One turn or mirror swaps these rows in pairs. Which row does each one swap with?
The rows were stretched afterwards, more along some directions than others.
fibe: [  6   4  31  -3  13  -3 -34   4   8  -6 -23 -11  11  18  -3   1  -2 -27
  -3  -1  16  17 -12  -1  -4   6  10  11]
Poba: [  7  -8  10   8 -11   6  -9   2   9 -16  -5  -1  10  -8  14  -9 -17  -8
 -16  -4   7  -8  11  -4  -9   7  -2 -19]
luva: [ -1   2   7   3   9  -8 -21   9   3 -12  16   8   6  -7  21  -4   4 -14
 -15 -11   5  -3   7  -6  -6   6  -2 -13]
buz: [ 13  -6   9  15   2   2  15   7   0  -8  -8  17  -1  19  10  16  -5  17
  18  -3  -8  -5   1  -3  14   1 -12  -9]
som: [-16  -8   4  -9  11  -6  -9  -5 -20  10  -3  -7  10   0  -2 -24 -11  11
   5  -7 -24  -3  16  12  -3   1   7   7]
kurev: [ 10  -2   8  15  -1   2   7  10  -7  -6  -7  18   1  14  13  10   0  13
  19  -6 -10 -11  -5  -3   1   1 -10 -15]
mume: [ 18  -6  -3  11 -13  -2  14   4  -1  11  -3   8   0  -6   3   5  -2  19
  10 -22   8   6   5  -1  15  -2 -20  13]
Nituk: [ -2 -13  14   1  10  -3  -9   0  -8  -6  10  -1  -2 -10  10 -10 -11 -12
  -6 -19  -2  -7   5  10  10   6   3  24]
kisug: [ 12   7   4  -2   2 -11 -22   0   8  -8  19   3  -2   1  15   8   3  -8
   0  -6  18   4  12 -13  -4   6   3  -3]
beto: [ -7  15   8  -5   4  -9 -24  -1   6   7   8   1  -1  13   6   5  -4  -8
  -1  19  21   1  -5   7  -6  -3  15  -4]
bem: [  7   3   8  14  -5   0  10   5 -12 -10  -6  15   3  15  14   9  -4  14
  17  -8  -5  -9   4  -2  10  -5 -10 -21]
Dagi: [ -7 -20  15 -10  13   6 -10  -6   9  -2  -6   4  -5  -6  18 -26  -6  -4
  19 -13 -15   2   5  15 -12   8   4  -3]
zivud: [ -3  -6  32 -11  24  -3 -24 -10  -2   1   3  10  12   0  12 -20 -14 -13
   0  -8  10   6  -6  10  -2   0  10   2]
zofog: [ 23 -19  -3  14   2 -23   2  -3  -5   2   0  10  -5  -9  -1  -4 -15  -5
  14 -19   7  -1  -1 -14   8  22 -10  17]
Zemot: [  2   0   9  -5   6   6 -23   0  11  12   5   1   2  13  -1  -3  -8  -2
  16   3  16  23   0 -12  13   3  28  10]
sos: [ 11 -11   3   4 -17  -9  -3   4 -14  10  -8 -13   2  20  -6  -4  -8 -11
   2 -13   7   1 -10   6  -7  -1   7  17]
zom: [ 12  12   7   9 -16 -17  -4  -7 -11  10  -2   1  21  10  -8  -1   0   3
   6  -1 -17 -10  -6 -12  -4   9 -11  -2]
gagor: [  8  -6  12   0  11  -7  -9  -8  17   6   3   5  -4   7  -1   9  -4   4
  28  -3  13  27   0 -13  18   9  18  18]
denit: [ -8  15   9  -4  -1  -8 -26  -1  12   1   4  -2  -3  14   2   0  -3 -17
 -12  23  13  -6  -4   1 -14   1  16   2]
pino: [-10   3  22 -25  28  20 -18 -23   4  10  -2   7   2 -15  -6 -13   2   7
   9   1  -5  12  12  -1  -4  -8   6  -6]
Buto: [ 14  -1  13  -2   8  -9 -23   2   6  -1 -10   1   5  -4  -1   8 -10 -11
  15  -3 -13   3 -17  -5  -6  -2  -9   1]
zetus: [ 20  -7  -2   5 -11  -2  14  -3   4  14  -3   4   1  -5  -6  11  -3  16
  10 -19   3   8   7  -2   9  -4 -19  13]
zanad: [-11   6  27 -27  26  18 -17 -20   1   9   0   4  -2  -8  -1 -15   1  15
   9   2   0  12  11   2   0  -7  12  -3]
pago: [ 11   5   7  -9   1  12 -11  14 -12  -6  -3  -1  -4  21  11 -10  -5  15
  20  -9   2  19  21  -7   1  -4  -1 -17]
Pifu: [ 10  -3   8  -2   0   2  -6   1 -19  -1   5   9  -8   3   0 -21  -5  -1
  25  -6   2  13   7 -11  13  10   3  22]
Kape: [-16  -3  19 -27  30  20 -15 -22   5   5   3   8  -4 -15   2 -15   1   9
   5  -1  -6  11  15   3  -1  -4   6  -2]
Mifi: [  5 -20  25   2  -7  -4   5   5  -2  -7 -20   9   0   7   7  -7 -20   9
  18 -16 -24   0   3  -6 -10   4  11   6]
zilod: [ 18  -6 -10   8   0 -25  -9   8   1  21  18   9  10  18 -19   9  -3  11
  26  15  -8   4  -4 -11 -10  -3  -8  -2]
nete: [-17   4  15   2   0  13   3  -4 -10   4  -5  -5   2  -8  18 -17  -6   4
  -9 -22 -26   6  16  -6  16  -2   0   6]
Figav: [ 10   3   4  -1   0 -18 -23  -2  12  -7  19   8   3  -2  12   4   0 -11
  -1  -6  15   1   9 -12  -9   8   6  -6]
zusod: [  7  -6  13  14  -2  -3  12   5 -10 -14 -13  10   5  16   7  10   1   8
  20  -8  -4 -10   0  -3   8  -1  -9 -12]
Vuzez: [ -5  14   6  -4   6  -3 -22   1  12  12   7   5  -7  13   7  -1  -1 -12
  -4  25  17   5  -5   3  -5   2  11   6]
beg: [ -9  -8   8 -12   1   7  -4   8  -7  -2 -13 -18  23  -4   5 -14 -14   1
 -16  -2 -17 -13  17   6  -8  -1   9  -4]
Bolub: [-10  11   9  -6   0  -4 -20  -4   5  12   7  -1  -8  19  -1   2  -2  -6
  -6  23  19  -3  -9   4  -6   3  10   0]
Dud: [ 15 -12  -3   0  -5   5  15  -3   1   7  -3  12  -8  -4   3   1  -3  19
  15 -23  -1  11  11  -3  14  -4 -22  11]
pom: [ -5 -13  22  -7  25  -7 -14 -19  -2 -13 -10 -14   9  -5  -8  -7 -11 -22
  -2  -9   3  14   3  11   1   3   0  -1]
Ligi: [ 14   0   7   3  12  -1 -28   1   6  11 -16 -18   7   3  -8   9 -18  -8
   8   5  16   1  -5   6  -4  14   6   3]
pusag: [  3  17   8  -9   0  -6 -26   0  10  15   7   0 -12  13   2   3  -3 -10
   0  24  23   3 -13   0 -13   5  17   6]
padu: [ -2  -6  20 -10   2   1 -13   7   4  -7  -4  -2  18  24  -5  -7  -8   8
   5  10   0  14  -5  10 -12 -17   0 -13]
Far: [ 11  -9  10  -8 -10 -10  12   3   3   8  -6  -3 -15  -7  -2 -11  -8  11
  16   2  -3  14 -12 -10  -1  30   1  16]
Dem: [ 16  -7   0  10 -27  -6  14  14 -16  10 -10  -9  13   9   8  -6 -24  22
   7 -16   5   4  14   8  14  12   3  13]
Fase: [-13  -5   7   5   2 -23  -4  -6  -8   5  12   2   2   5  11 -17   1  -9
  12 -17 -15  -2  -1   7 -11   4  11  -4]
zuk: [ 22  -3   3   4   6   2 -14  17 -10  18 -12 -12  -4   3   8   3  -4  19
  14 -15  -2   2  -5   1  -7   6 -11  -3]
vup: [  9   9  13  11 -25  -2  -6   6  -6  -8 -26 -19  19   9   4   1  -5  -1
 -10  -8  -6  -5  19  -9   5  23  13   4]
lisup: [-10  14  11  -8  -3  -9 -21  -2   3  10   1 -10  -2  10   1  -3  -1 -15
  -9  19  21  -3  -3   5 -11   2  18   6]
vab: [ 13   5   3  -3  -4  -1 -28 -12   9  -3  -6   4   8  -9   7  -2  -9  -1
  29   5 -15  -5  17 -12 -11  11  15 -15]
Bavud: [  1   1  -5   1   5  -7 -14   2   4  19   7  -2   1  11  -1   0  -2   1
   9  -1  19  26  -8   0  10  -1  12  21]
koguf: [ -3   6  10  -7  14  22 -15  13 -19 -13  -7   2   1   8  21 -14   1   9
  13 -16 -13  10  24  -5   1 -11 -12 -23]
nezor: [  2  -5   9  15   0   4   8   3  -8  -9  -6  18  -2  18   9   7   0  10
  13  -4  -5 -13  -3  -3   8   1 -15 -20]
fon: [  4  -5 -11  17 -28 -16  13  -6 -16  -7 -10 -15  21  -1  -3  -9  -8  -1
  -1 -14 -11   3  27   5   7  12  -8   1]
Lesi: [ -4   2  14 -10  11  20 -12  13 -18 -11 -13  -3   1   8  15 -16  -7  13
  13 -16 -17  10  23  -2  -2 -10  -8 -25]
Kovik: [  5  -1  -1   9  -9 -18  10  11 -13  11  -4 -12 -15  -4  -2  -7 -11   3
  13  -5   4  12  -7 -13   2  31  12   8]
duzet: [ -2  -8   8   7   0  -9 -10   0 -11   2  -2   1  11  -8  -6  -8   3 -19
  -6   2   4  -7 -14  -9 -10  20  17   6]
noza: [ -3 -14  23   0  17  -6 -22  -4  17   3 -17  -2   8   2  -2  14 -14   9
  -1   1   4  -9 -11 -10  -8  14  25  -5]
mele: [ 24 -16   2  -2   3 -12 -10   5   9  -4  -3  10  15  12  -1  -1  -5 -14
  22  -3  12   5  -4 -12  -5  -1   0   3]
bep: [ 14  -7   1  12  14   1 -14  -2  -3   7  10  10  -3 -13   5  -8 -12  -8
   3  -4 -15 -15  10 -19 -10   7 -16 -21]
nafi: [ 24  12  -3   5  -2 -15 -27  -1  -1  19  11  13   0  -7   7  -7  14   0
  18   3   9   1  -9 -25 -17  20  -1  -4]
gegob: [ -6  -3  17   7  -3   7   5   4  -7   1   1   3  10   2  10  -5  -7   3
 -11 -23 -19   0  -1 -12  20  -2   0   5]
vutat: [  8  -2  10  14  -1   1   7  13  -3 -17 -16  10   2  19   3  12  -5  10
  15   1  -8  -7  -2  -5   6   0  -9 -11]
Futu: [ -4  -2  10   7   3  10  12  -9 -12  -1  -1   2   2  -6  15  -7  -7  14
  -6 -25 -16   0  10 -10  18   5  -1  -2]
feli: [ -6  -9  22  -8   3 -10 -29  -1  17   4  -7   3  -5  -7   7 -15 -19 -22
  -3   6   5   4  -6  -2 -25  11  30  18]
ludo: [ -2   7   3   6 -23  -4 -15   6  -7  18 -19   2   5  18   3 -16  -7   6
  -1  -6  -8  -1  -7 -17 -11  -4  -1   2]

Mifi swaps with feli
Fase swaps with Kovik
pino swaps with zetus
Lesi swaps with Figav
Far swaps with Dagi

One turn or mirror swaps these rows in pairs. Which row does each one swap with?
The rows were stretched afterwards, more along some directions than others.
tik: [ 16 -20  14  -8  11  14 -13  15 -36   4 -21 -38  12  -2 -15 -10 -21]
Ramav: [ 25  -1  21  21  11  -3 -13   8 -12   3  -5  -4  10  18  -7  -4   9]
Nafu: [ 34 -16  14  19   6  17 -15  23 -38   6 -30 -25   0  16  14  -5 -19]
tesuv: [ 24 -11  37   2 -12   5  13  26 -33  16   7 -14  -7  27  13 -22 -16]
nunaz: [ 20  -5  26  -4  20  10  -6  15 -29   3 -26 -19   6  -2   7   1   5]
Tok: [ 11   3  14   9 -15  17  -9  16 -43  31 -17 -13 -12  15  -3  -7 -16]
vugis: [ 21   5   9   3   3  -1   8  18 -15 -11  11 -15  21  12  -8  -5 -18]
Defu: [ -3  -5  23   3   5  -2  13   5 -29   3   7  -9   7   9  -7  22  14]
nosot: [ 19 -29  24  18  -2  11  11   3 -29  -1   0  -4 -12  16  -8   4  -6]
Vabul: [  5   4  20   1  16  15  10  31 -25  20   6 -26  14  22  -5  -5  -8]
ribi: [ 12 -11  14   8  -2  17  -3  11 -52   9  13 -13 -12  16 -16   8 -15]
vus: [ 12   1  26   6  -2   6   6  -1 -17  15  19  -1  -6  29 -11  12   4]
femi: [ 30  -9  21  13 -14   3   7   4 -44  18  13 -10  -8  31 -20  -1  -4]
Tir: [  8 -15  26  10   7  27  -9  19 -34  25 -18 -20 -23  27   9   0 -11]
bobob: [ 42 -19  23  18  18  19 -15  11 -32   2 -23   1   4   7   6 -14 -18]
Lomi: [ -2  11  25   9  -6   5  -2   9 -10   8  -3  -3 -25  17  15  12   0]
Nusi: [ 41 -22  31  12   1  10 -11  15 -26  18 -15   6   5  19   2 -16  -6]
losi: [ 18 -21  10   5  15  -7  11  15 -47   6 -11 -31   9  -9 -20 -21  -9]
faz: [ 38 -19  26  14   7  12  -8  16 -35  21 -18   3  16  25 -14 -16  -8]
napi: [ 13  -5  31   9  17   3  12  30 -13   1  -3  -5  15  24  13  -8  -3]
kuvem: [ 19  -8  35  15  16  12 -11  13 -35  25 -26 -18 -23  17   7   1   2]
putil: [ 11  -2  13  14   9  21   0  20 -33 -12 -12  -4  -4  11  22   4 -23]
sur: [ -1  -9  24   5   9  -3  24  23 -24  -2  15  -1  12  14   8  12   2]
doza: [ 20  -5  26  16  -4   8   9  16 -19  -8  12   1 -29  28  29  -3 -20]
Mebud: [ 35  -5  19  -1   0  16 -13   6 -13 -13 -17   7   7   4   1   4  -5]
gapez: [ -5  17   9  10 -14   1   4  25 -24  12   5 -22  -3   6   6  -9  -5]
Did: [ 16   3  16   8  13   9   4  23   2  -6   8 -21   2  21   3  -6 -20]
pipet: [ 28  -6  16   1 -26  18 -16  21 -40  16 -14 -14  -8  10  11  -6 -15]
raraf: [  4 -11  31   6  -2  19   8  11 -28  -4  11  -5 -10  40  -1  -7 -20]
Levo: [ 14  -2  18  10 -11  18 -14  25 -38  29 -20 -19 -15  13  17 -11 -18]
Figi: [ 35 -20  19   1  -8   4  -7   5 -35   1 -13   0  -3  -8  -4  -9 -16]
Luz: [ 14  11  15   6  10  10  -9   9  10  -5  -5 -15  -6  17  10  10  -9]
zavo: [ -3  -7  31   0  19  25   5   9 -30   9 -22 -10  -2   6 -19   3   8]
tak: [ 21 -26  34  -6   3  14   8   9 -29  12   2   0   2  16  -6 -17 -11]
Gev: [ 37  -4  15  -2  12  25  -1   3 -27   1  -6 -25  28   9 -26  -9  -7]
nesaz: [ 25 -16  10  18  -3  -5  -9  -1 -36   7 -11 -28 -19  14 -12  -1  -3]
Kobof: [ 10   5  10  16   9   2   1   7 -25   1  -7 -12   3   8 -10  23   8]
dato: [ 23  -2  14   4  21  12  -3  17 -49  23 -17 -35  12   6 -26 -13 -10]

bobob swaps with pipet
dato swaps with femi
Mebud swaps with putil
zavo swaps with raraf

